The rows below come in pairs that one turn or mirror swaps. Which row does each named row swap with?
seli: [3.8,16.6,8.2,7.5,-11.8,9.4,1.5,13.9,-4.8,-6.0,14.3,21.8,-8.5,0.2,3.2,17.1,28.3,-21.7,3.9,-26.9,10.1,2.3]
pogup: [-37.5,-3.9,7.8,1.5,-4.1,-0.6,3.1,-5.4,6.2,24.5,-2.9,15.5,-7.5,-1.0,12.4,6.4,15.6,-8.6,-12.1,1.7,-7.5,0.0]
vabit: [5.1,-0.8,-0.3,-7.2,-13.8,4.3,-9.6,11.4,7.5,6.1,18.7,16.5,-6.6,-6.0,10.4,4.2,5.2,24.2,-11.2,8.1,-4.7,-19.2]
mib: [7.9,1.7,12.7,-9.7,-4.6,1.0,9.1,2.3,-3.6,-2.9,-19.7,16.2,-13.3,18.5,-5.6,-29.1,12.9,-6.2,-5.4,-12.9,-2.7,11.2]
zufu: [-10.9,5.3,-3.4,-10.5,-0.9,-2.9,-3.4,0.0,-5.4,29.8,5.6,35.2,-6.4,1.6,-9.6,-5.0,-3.0,-7.7,15.5,-10.3,-7.0,9.4]
fub: [-46.7,13.8,18.2,-5.0,-18.2,0.6,-6.5,2.6,-15.5,7.6,7.6,-2.8,-1.6,-8.3,4.5,7.1,6.3,-1.4,6.4,-3.0,-3.1,-5.5]
zom: [-36.6,9.7,20.7,6.1,-5.4,-0.3,23.4,4.3,-7.1,2.3,1.6,-3.5,-6.8,6.3,-11.0,4.2,-2.2,0.8,-12.3,4.1,1.8,1.1]
ziza: [37.3,5.8,-0.5,-1.2,2.9,-7.8,-10.2,5.2,-11.6,9.8,-4.3,-15.0,-13.5,2.3,-10.8,7.0,15.4,-14.4,11.5,-7.3,0.1,-6.4]
lol: [14.9,8.6,16.5,4.7,5.4,12.0,-12.8,12.2,-1.0,-21.2,8.4,22.3,-12.8,2.9,-11.9,-12.5,9.3,-15.1,12.1,1.0,10.9,8.9]
kap: [0.0,10.0,33.2,-8.2,-6.1,-1.0,-0.8,0.2,-3.9,-31.0,11.5,-13.5,8.5,-4.6,-4.2,-2.0,3.7,0.7,-2.9,2.1,-12.5,-1.8]
pedi: [-16.5,19.8,30.0,-5.0,3.0,10.7,-20.3,4.3,-1.2,0.3,-8.5,14.9,-7.2,-0.2,18.8,-0.1,21.7,-8.7,8.3,15.1,-7.8,-12.7]
piv: [-36.5,10.1,5.4,-9.3,-0.6,0.2,1.1,5.1,9.4,-17.1,10.6,-10.6,6.3,-0.4,-0.7,0.3,5.4,-5.4,-13.5,-15.3,-4.3,-5.7]
Vozav: [-4.8,17.4,-6.9,-2.2,3.0,-0.9,3.8,-16.7,-10.0,6.6,7.4,-11.5,-20.4,-16.3,-0.1,14.3,-17.0,-27.7,23.1,3.2,4.3,4.3]
gugen: [-8.6,4.4,3.8,-5.7,0.3,1.4,-2.2,-5.9,0.5,-9.4,-26.5,2.5,-15.8,-9.8,5.0,-19.0,20.0,-24.3,18.0,-14.0,-2.1,13.1]
guno: [1.8,4.4,-3.2,-6.8,-13.8,-5.1,6.0,3.7,-6.0,-6.1,4.3,19.0,4.2,12.8,-1.2,17.3,9.3,13.7,-26.5,-0.4,-6.0,-15.8]
kolu: [-37.7,10.1,-1.5,-5.1,-5.1,-1.0,-5.3,3.2,-8.0,26.4,10.0,22.3,-14.7,-2.6,-11.0,5.8,11.7,-7.4,3.0,4.1,5.0,-0.6]
bira: [-44.9,15.0,0.3,-4.3,-2.2,-0.7,-2.0,4.7,-15.0,14.5,-8.9,5.8,-3.8,-2.4,0.9,-12.1,7.6,-4.9,-3.8,5.7,2.3,-5.4]
banim: [2.0,12.9,-7.7,-8.1,-4.0,-4.4,-6.9,-10.0,8.9,9.1,6.8,-18.7,13.0,-5.0,-2.7,14.8,-3.9,5.4,-15.1,7.8,-21.3,-14.4]
lib: [3.5,12.4,37.1,2.2,-6.7,8.4,-1.2,2.8,3.1,-24.3,12.1,12.0,-27.5,-2.8,2.1,14.7,6.6,-7.4,-1.6,-11.6,-1.8,-2.9]
bonol: [-3.5,21.5,6.7,-16.0,4.4,-12.7,-10.0,-16.8,-12.1,5.6,15.4,-6.7,2.1,-12.8,-4.9,26.0,-14.7,-8.7,14.2,3.9,-13.3,7.8]
Sare: [-24.1,9.7,-20.8,-5.0,1.7,5.9,-19.3,7.8,4.8,-6.5,22.8,9.2,0.0,-0.9,-4.3,3.7,2.9,-2.4,-12.3,9.6,16.7,-6.8]
Tevon: [17.1,16.5,6.9,-5.3,-8.7,11.0,-14.6,6.6,-14.4,1.4,3.0,39.1,-5.9,-9.3,-13.2,-4.9,22.6,-7.3,17.8,-6.8,-9.2,-1.4]
dubez: [-1.4,-0.3,4.7,17.6,8.3,-6.2,11.2,5.6,2.9,3.8,-12.5,-10.2,7.8,12.9,3.0,-3.0,-18.3,-24.6,-4.9,-3.6,-3.4,-13.0]
zugis: [-6.8,-1.4,-6.5,0.2,-22.8,12.8,-10.2,11.6,6.6,12.0,26.8,8.1,5.9,-8.4,1.9,8.9,19.5,12.9,-4.7,-0.1,7.7,1.0]
Bak: [19.7,12.6,-0.4,-1.9,2.3,6.6,-8.6,1.9,1.5,25.9,-5.4,14.6,-13.6,-8.1,1.4,-18.3,22.6,-6.6,21.7,-13.2,-16.6,-3.5]
bibid: [8.7,5.5,2.0,8.1,-4.1,-8.8,6.5,7.6,-4.8,-5.0,9.6,-19.4,-9.9,5.0,-10.5,2.6,20.6,-0.6,-30.5,-7.5,-8.4,-15.6]
dok: [10.7,31.7,-0.6,-2.6,5.4,1.9,-19.4,-8.1,-5.4,10.5,19.9,-10.1,0.2,-20.3,-3.6,19.5,-8.2,-13.6,7.2,12.7,-8.8,12.6]
Lipo: [-21.8,-10.2,27.4,5.2,-18.1,1.0,4.8,1.6,-12.6,33.0,-0.4,-0.4,0.0,-7.9,1.4,0.6,10.7,-6.7,-6.7,-5.4,4.4,-3.8]
pim: [28.6,16.4,-22.2,-4.2,11.7,-2.5,-0.3,0.8,-7.5,5.9,2.6,-16.1,-18.1,1.0,5.4,4.6,15.2,-8.8,12.2,-5.5,9.4,15.7]
Zuto: [13.8,2.9,-2.4,2.8,-9.3,29.1,-17.8,12.1,3.6,13.6,17.9,10.1,-20.1,-22.5,3.0,4.3,24.6,-6.1,10.6,2.1,-0.2,0.2]
nefi: [-31.2,-1.6,4.8,7.4,-6.1,13.8,-10.2,-1.7,-8.5,19.7,2.1,4.1,-9.4,-3.6,-12.3,-3.6,-3.0,-1.8,-22.6,18.8,-16.1,-2.0]
suleg: [0.4,16.9,8.2,1.9,-16.0,-17.4,4.5,4.9,-15.1,-19.8,-3.3,3.1,7.0,10.0,4.0,12.8,-3.2,-1.4,-23.7,-0.2,10.4,6.9]
tidav: [-4.8,3.1,16.8,-12.3,-5.0,3.2,-18.5,-3.4,1.4,17.8,-8.8,-5.5,6.3,-6.8,5.7,-0.7,2.9,-5.1,5.4,33.8,-14.0,0.5]
sav: [-7.6,14.6,26.2,0.1,5.0,13.6,5.1,-6.5,-17.3,-8.5,-12.7,-2.8,-26.9,-5.5,-4.7,-13.1,4.7,-15.7,25.2,11.3,3.5,8.7]
mupob: [2.7,3.8,-28.2,-1.5,3.3,1.9,-9.6,-4.8,-16.7,-26.8,3.2,3.4,-0.1,-0.9,2.1,0.3,-0.4,-11.2,-11.1,14.0,10.7,3.1]
gegog: [-0.4,18.4,-14.6,1.3,-6.5,3.3,-7.2,7.6,0.7,39.5,3.7,28.1,-5.8,-5.0,-5.1,-4.3,1.5,-7.1,-4.4,-5.9,-1.2,13.9]
mapak: [16.0,12.7,-38.2,-4.4,-8.2,-5.1,-4.5,1.0,-7.1,2.4,-7.3,9.2,-9.2,0.2,-9.3,-2.8,3.1,-6.1,-13.1,7.7,4.6,0.1]
tev: [2.3,25.4,18.3,12.2,6.3,7.6,2.2,-1.0,-15.7,9.6,-3.3,-10.9,-33.1,-12.0,9.4,-2.4,0.4,-25.8,11.3,-7.4,-19.9,6.8]
nifo: [-6.4,5.9,7.2,-14.1,0.4,-4.6,-8.9,-26.3,-9.3,13.1,-3.5,1.7,-18.3,-23.6,11.6,0.4,-5.0,13.4,5.2,16.7,-9.4,4.3]
piz: [-9.5,16.3,4.3,-5.1,17.3,11.2,-9.1,-6.5,-12.1,0.4,3.8,-26.3,-11.5,-3.4,8.1,-5.1,-7.6,-33.1,20.1,-3.6,-5.6,-4.1]
valof: [-5.1,10.5,18.2,-0.6,9.3,1.0,0.4,2.1,-4.9,35.8,14.5,-6.7,-10.7,-0.8,-23.8,0.9,1.0,-8.5,5.6,-26.6,-2.7,-5.4]
suzu: [13.6,6.1,3.0,-4.2,9.4,5.0,-7.3,12.9,1.2,10.3,17.6,19.8,-2.7,-5.4,-5.6,-17.5,12.0,18.0,-20.3,10.2,-13.5,-3.3]
Zutev: [-7.2,29.2,13.3,1.5,0.8,7.4,-5.0,0.9,-10.9,-33.9,11.9,-8.9,-2.8,-2.9,8.9,8.2,-0.3,-3.4,-12.6,-11.7,-17.4,3.4]
zezi: [-2.9,-9.0,-2.5,0.4,0.5,-12.0,-5.0,6.4,-32.9,-12.9,-14.1,3.4,-8.6,4.8,-12.2,-15.7,-2.0,-7.9,-15.9,0.4,6.2,-3.3]
san: [-12.5,13.8,16.3,9.2,8.7,12.1,11.1,-10.7,12.1,-1.1,-3.6,-13.2,-20.1,-9.6,-1.1,8.7,-5.4,-29.9,21.0,-0.8,-1.0,4.4]
fumov: [17.1,18.6,-12.6,-4.7,-0.1,-11.5,11.5,-6.9,-8.6,-12.8,10.1,3.2,9.1,0.0,-10.6,20.7,-14.8,-0.9,-16.0,3.5,-15.7,-3.8]
pakel: [1.5,10.5,12.9,-15.4,-5.7,1.1,-9.8,8.5,-12.9,-13.3,17.7,6.5,13.4,9.3,-10.5,4.8,0.1,12.0,-22.2,2.2,4.9,-8.7]
mubug: [-0.9,-8.2,1.1,12.1,-4.1,12.2,-4.4,2.2,-6.5,-4.2,-20.7,21.2,-6.3,5.9,-10.5,-17.7,15.8,-16.1,-10.6,-10.4,-5.9,16.9]
lin: [-2.3,14.2,-0.1,-3.0,-10.3,-3.5,3.2,14.7,-20.4,-3.2,-5.8,8.0,-19.7,20.5,-4.1,-21.6,15.0,-17.7,-6.8,-23.6,-11.3,8.3]
fifeb: [-1.9,11.8,13.3,-18.0,26.5,8.9,-2.5,-6.9,-4.0,5.1,4.1,-16.8,-30.6,2.4,8.2,-8.3,-8.4,-7.1,6.2,10.6,0.2,-3.4]
zuge: [19.8,0.8,5.7,3.3,-17.0,18.7,-11.4,-0.2,-3.2,-8.0,-3.4,1.6,-27.9,-11.1,9.3,-21.8,22.2,-1.5,0.7,2.0,-3.3,-6.6]
Soteg: [9.9,17.1,-2.7,-13.2,-11.0,-3.6,-11.2,-5.2,-6.1,-2.8,14.1,5.9,8.2,-14.2,-16.9,26.8,5.2,11.2,-7.1,16.6,6.1,-9.5]
devum: [10.3,17.8,-1.1,9.6,-9.8,-7.3,-2.1,0.9,-2.8,1.0,-4.0,4.7,-16.3,-12.9,14.4,14.1,16.6,-32.6,18.1,-14.9,16.6,13.8]
Kuni: [3.5,22.2,16.6,-3.1,9.2,-1.9,12.5,20.3,5.8,32.0,4.9,-4.4,-5.3,9.0,7.7,-7.6,-5.6,-16.4,5.3,-10.2,-14.0,-6.3]
bovin: [-48.2,11.6,18.0,-6.5,0.6,3.4,-7.4,3.1,-4.2,-0.5,13.4,-1.8,-3.8,0.0,-0.4,-1.5,4.4,1.2,1.0,6.2,-3.6,-0.7]
fumi: [11.8,14.0,-30.5,-1.7,-2.6,-5.4,1.0,9.1,-12.7,10.9,5.2,-18.9,-9.1,-4.6,2.5,14.9,5.7,-4.1,-22.1,-1.3,-1.2,0.3]
zoten: [-6.6,-4.0,13.8,1.4,-10.0,5.1,-8.0,-8.1,2.8,-32.6,14.7,-4.9,-8.3,-9.6,-2.2,6.3,4.7,-8.2,-8.2,10.4,-20.7,7.2]
muku: [36.2,1.3,18.3,-0.5,1.9,-2.8,2.8,1.1,-8.9,-7.8,-6.9,22.0,-11.8,-3.8,6.3,-6.1,10.0,-13.2,11.4,-8.6,6.6,13.5]
pel: [39.2,18.5,15.3,-4.4,-15.7,8.6,-1.4,-5.0,-11.0,8.8,-4.1,-12.6,-1.6,-4.0,0.1,9.0,4.2,-8.1,-1.8,-9.5,-7.5,4.5]
derur: [34.0,4.7,7.7,-0.4,5.6,9.0,-7.6,3.7,-17.8,-17.8,3.4,10.0,-7.6,-6.4,-4.2,-3.3,14.3,-15.3,22.2,-4.2,-3.9,-9.2]
zes: [13.1,24.9,1.4,4.6,-14.6,5.6,-8.7,12.3,2.4,-4.4,25.6,10.4,-4.0,-20.7,-6.8,17.4,21.7,-11.1,8.0,-7.0,-4.8,-6.0]
Guvi: [29.4,16.4,-10.5,-0.2,1.2,0.4,9.6,8.1,-6.1,14.9,2.9,24.0,-14.3,-6.0,-9.4,-6.0,3.9,-4.5,17.4,-13.7,9.4,-2.7]
Kalo: [-10.9,0.1,-0.1,2.7,20.0,0.4,9.9,-8.0,3.6,1.6,-6.7,-6.7,-30.9,3.3,-5.3,-4.1,-8.9,-25.7,18.5,-0.2,-2.4,13.0]
leged: [-10.8,3.3,10.4,3.4,3.7,-2.5,10.0,-11.4,-4.5,5.7,-19.4,-8.8,-20.7,3.2,4.3,-8.0,-5.8,-27.4,23.5,-8.5,4.8,16.7]

gegog pairs with dok
Sare pairs with devum
bibid pairs with zuge
lib pairs with zezi

